Rows are one point carried round by a steady rotation, each followed by how many ticks it has turned.
The counts run from 0 to 498.
-.06; .26; -.15; -.27; -.01; .12; -.13; .06; -.25; -.39; -.07; .04; -.09; -.03; -.06; .16; -.03; -.03; -.05; .05; -.06; .25; .10; -.02; -.18; .30; .03; -.12; .02; .04; .23; .17; .05; -.01
464
-.05; .13; -.24; -.03; -.09; .02; -.11; .08; -.02; -.24; .01; -.04; -.20; .10; -.09; -.14; .07; -.13; -.41; -.05; .03; .24; .00; -.06; -.26; .00; -.20; -.05; -.03; .02; .17; -.25; .13; .22
40
.12; .40; -.15; -.22; .00; -.02; -.06; .13; -.30; -.23; -.09; -.03; .05; .09; -.01; .17; .00; .02; -.07; .04; -.09; .23; .16; -.10; -.27; .11; .07; -.11; -.01; .11; .26; .19; .04; -.07
193
-.18; .10; -.20; -.13; -.02; .02; .01; .16; -.25; -.45; -.01; .08; -.14; -.08; .13; -.13; .03; -.21; -.14; -.13; .04; .21; -.19; -.01; -.20; .05; -.01; .14; -.03; .13; .27; -.11; .00; -.03
148
.11; .15; -.27; -.28; -.08; .36; -.13; -.01; .07; -.19; -.13; -.02; -.17; .19; -.11; -.23; .09; -.01; .04; .07; .07; .13; -.03; .12; -.21; .07; -.03; -.27; .03; .10; .19; -.11; .04; .22
376
-.03; .23; -.31; -.24; .20; .13; .05; .22; -.07; -.32; -.22; .00; .27; .03; .03; -.05; .05; .02; .03; .04; -.10; .09; .07; .12; -.14; -.14; -.15; .06; -.10; .10; .25; -.11; -.09; -.02
425
-.14; .24; -.33; -.21; .22; .09; -.13; .11; .05; -.23; -.08; -.13; -.01; -.08; -.17; -.12; -.13; -.16; -.10; .06; -.13; .08; .08; -.06; -.01; .15; -.11; .02; -.06; .14; .26; .03; .05; .30
137
.00; .15; -.34; -.02; .06; .09; .04; -.01; .14; -.35; .02; -.11; -.12; .07; .00; -.27; .28; -.03; -.23; -.20; -.15; .04; .00; -.11; -.12; -.01; -.25; -.05; -.10; .03; .15; -.24; .00; .07
437
.04; .28; -.24; -.04; .02; .01; -.11; .18; -.08; -.28; -.21; .08; .20; .28; -.11; .06; .15; -.19; .06; -.07; .05; .06; -.06; .00; -.22; .03; .00; .02; .06; .30; .30; -.02; .11; .02
87
-.13; .24; -.30; -.23; .09; .22; -.05; .17; -.13; -.19; -.17; -.05; .13; -.02; .06; .03; -.15; -.22; .01; .05; .00; .19; -.02; .07; -.01; .24; -.07; .03; -.02; .08; .37; .10; .00; .20
140
-.21; .22; -.31; -.10; .00; .20; .13; -.02; -.07; -.21; -.09; .01; .00; .35; .00; .02; .04; -.22; -.12; -.10; -.06; .06; -.27; -.08; -.17; .03; .02; -.10; .05; .14; .30; .07; .10; .13
72
.24; .17; -.29; -.16; -.21; .24; .15; .05; -.06; -.22; -.05; .02; -.15; .06; .24; -.09; .11; -.07; -.18; .00; -.18; .16; -.07; .05; -.24; .10; -.12; -.03; -.08; -.07; .26; -.15; -.06; -.13
111
.19; .24; -.42; -.16; .00; .22; .06; .03; -.19; -.02; -.07; -.05; -.01; .02; -.09; -.21; .12; -.21; .06; -.31; .01; .04; .08; -.11; -.20; .21; .08; -.02; -.20; .15; .18; -.01; .09; .01
17
.04; .16; -.25; -.06; -.13; .07; .05; .10; -.18; -.35; -.18; .10; -.16; -.06; .02; .05; .10; -.17; -.04; -.04; .08; .37; -.13; -.01; -.18; .23; .00; -.17; -.06; .01; .26; -.05; .07; -.02
306
.05; .08; -.11; .05; .00; .22; -.18; .04; -.29; -.22; -.09; -.10; .06; .16; .01; -.03; .07; -.02; -.28; -.16; -.06; .12; .06; .02; -.34; -.02; -.11; .08; -.11; -.01; .33; -.30; .00; .12
364
.08; .12; -.09; .05; -.01; .25; -.16; .06; -.32; -.28; -.02; -.08; .06; .11; .05; -.03; .06; .07; -.23; -.12; -.07; .16; .00; .07; -.30; .00; -.12; .11; -.06; .00; .39; -.26; -.01; .08
365
.05; .16; -.32; -.21; .20; .11; .06; .06; -.08; -.11; .03; -.11; .11; .03; -.15; -.22; -.08; .16; -.21; -.10; -.25; .07; .12; -.06; -.12; .07; -.04; .11; -.26; -.01; .39; .11; -.01; .11
333
-.13; .32; -.16; -.14; .00; .15; -.15; .12; -.23; -.29; -.14; .04; .15; .27; .03; .03; .16; -.13; -.01; -.08; .17; .14; .04; -.05; -.29; .03; -.12; -.05; .12; .18; .16; -.04; .14; .08
358
-.03; .26; -.22; -.29; .02; .12; -.14; .08; -.30; -.34; -.07; .00; .02; -.05; -.11; .19; -.06; -.05; -.13; .07; -.07; .24; .15; .02; -.15; .25; -.01; -.06; -.02; .02; .25; .20; .03; -.04
463
-.14; .17; -.27; -.26; -.03; .18; -.12; .10; -.12; -.19; -.11; .01; -.13; -.09; .15; -.08; -.12; -.25; .10; -.17; .00; .17; .01; -.01; -.14; .31; .10; -.07; -.17; .03; .30; -.06; .01; .15
143
-.18; .28; -.43; -.20; .07; .13; .13; -.04; -.08; -.06; -.04; .05; .01; .18; -.12; -.13; .13; -.23; -.11; -.23; -.01; .15; -.09; -.09; -.17; .12; .02; .00; .01; .12; .18; .13; .11; .19
341
.13; .23; -.27; -.18; -.02; .31; .02; .13; -.14; -.18; -.06; .05; .08; .26; .09; .01; -.05; -.24; -.09; .09; -.10; .01; .09; -.12; -.10; .31; -.19; -.04; -.08; -.03; .27; .07; .11; -.08
125
.12; .30; -.28; -.22; .01; -.05; -.11; .11; -.26; -.11; -.14; -.16; .10; .05; -.14; .10; -.07; -.02; -.23; .02; -.19; .15; .24; -.04; -.25; -.03; .07; -.06; -.08; .11; .26; .11; -.04; -.02
191
.00; .20; -.21; -.12; .12; -.07; .04; .13; -.05; -.45; -.12; .12; -.18; -.06; .11; -.25; .05; -.05; .04; -.02; -.14; .09; -.11; -.03; -.26; -.08; -.05; .18; -.06; .22; .18; -.19; -.06; .02
420
-.12; .22; -.25; -.26; .05; .24; -.08; .15; -.14; -.20; -.18; -.02; .03; -.04; .15; .00; -.15; -.21; .11; -.01; .01; .21; -.02; .05; -.08; .31; .00; .00; -.02; .04; .38; .07; -.01; .16
141
.15; .25; -.32; -.09; .11; .04; -.01; .11; -.01; -.36; -.11; .04; .05; -.05; -.35; .07; .21; .06; -.06; .03; -.17; .25; .06; .18; -.20; -.08; -.05; -.02; -.06; .14; .25; -.11; -.05; .06
101
-.04; .24; -.08; .00; .08; .15; -.01; .10; -.20; -.17; -.12; .11; -.10; .29; .10; .02; .13; -.20; -.24; .07; -.08; .26; -.04; -.17; -.34; .00; -.17; -.04; .05; .05; .28; -.07; .04; .17
200
.07; .25; -.22; -.10; .28; .01; .06; .17; .10; -.28; .04; -.16; -.08; .01; .03; -.40; .21; .04; -.09; -.08; -.16; .07; -.03; -.15; -.13; -.04; -.10; -.02; -.08; .21; .28; .04; -.05; .16
8
-.14; .23; -.24; -.08; -.04; .12; .07; -.06; -.02; -.22; -.15; -.09; -.13; .31; .28; -.11; .00; -.12; -.07; -.07; -.09; .01; -.26; -.12; -.21; .04; .01; -.06; .07; .14; .31; -.02; .05; .15
74
.15; .23; -.25; -.09; .13; .12; -.07; .09; -.14; -.37; -.34; -.22; .01; -.11; .04; .04; -.11; .03; .02; .16; -.02; .14; .08; -.01; -.06; .15; -.14; -.07; -.01; .14; .34; .00; -.03; .11
299
.16; .05; -.26; .06; .00; .12; -.13; .02; -.14; -.18; -.32; .07; .03; .20; -.03; -.07; .05; -.12; -.12; -.17; -.12; .02; .05; .01; -.32; -.02; -.06; .11; -.19; .10; .35; -.30; -.04; .09
93
.21; .29; -.30; -.23; -.04; .17; -.09; .11; .12; -.27; .01; -.31; .11; -.05; .09; -.23; .07; .10; -.04; -.08; -.09; -.01; .17; .05; -.03; .21; -.17; -.09; -.04; .06; .27; -.01; .01; .06
443
.08; .16; -.38; -.13; -.11; -.01; .01; -.13; -.08; -.11; -.16; .00; -.26; .19; -.14; -.27; .15; -.18; -.29; -.16; -.04; .05; -.02; -.08; -.25; .08; .00; -.07; .03; .21; .10; .07; .08; .06
182
.11; .20; -.33; -.18; -.13; .02; .00; -.15; -.07; -.17; -.15; .02; -.28; .18; -.09; -.25; .19; -.09; -.16; -.19; -.01; .10; -.03; -.07; -.27; .16; .07; -.11; .04; .19; .14; .09; .10; .02
181
.12; .30; -.29; -.22; .08; .09; .09; .06; -.14; -.43; .09; -.18; -.06; -.08; -.05; -.14; -.11; .19; .07; .00; -.09; .00; -.07; -.10; -.19; -.03; .05; .01; -.19; .08; .18; -.17; .07; -.06
225
.21; .21; -.38; -.20; -.15; .22; -.07; .11; -.03; -.14; .04; -.14; .17; .03; -.19; -.07; .14; -.12; -.09; -.18; -.04; .05; .16; .09; -.06; .29; -.07; -.07; -.09; .04; .27; .07; .06; -.03
446
.06; .16; -.21; -.23; -.01; .05; .00; .17; .01; -.29; .01; .25; -.15; .18; -.03; -.28; .11; -.03; .04; -.04; .03; .15; .05; -.16; -.25; .23; -.02; -.19; -.26; .01; .17; .07; .17; -.05
323
.05; .40; -.11; -.21; .03; -.01; -.14; .07; -.16; -.25; -.08; .06; -.15; .15; .00; .08; .08; -.07; .05; -.03; -.09; .25; .18; -.19; -.33; .16; .10; -.25; -.03; .13; .17; .11; .10; .06
195
-.17; .09; -.25; -.23; .12; .05; -.12; .34; -.12; -.38; -.12; -.11; .23; .02; -.02; -.17; -.02; -.06; -.16; .00; .05; .07; .04; .10; -.11; -.19; -.13; .01; -.10; .11; .28; -.05; -.04; .00
154
.20; .22; -.39; -.23; -.10; .21; -.11; .10; .07; -.15; .02; -.22; .14; -.01; -.16; -.12; .09; -.04; -.07; -.19; -.07; .01; .20; .05; -.04; .26; -.08; -.12; -.12; .06; .23; .04; .05; -.01
445
.01; .36; -.16; -.16; .02; -.02; -.14; .05; -.11; -.18; -.04; .05; -.19; .18; -.06; .05; .10; -.15; -.01; -.04; -.08; .22; .17; -.23; -.35; .11; .07; -.28; -.06; .14; .15; .05; .13; .12
196
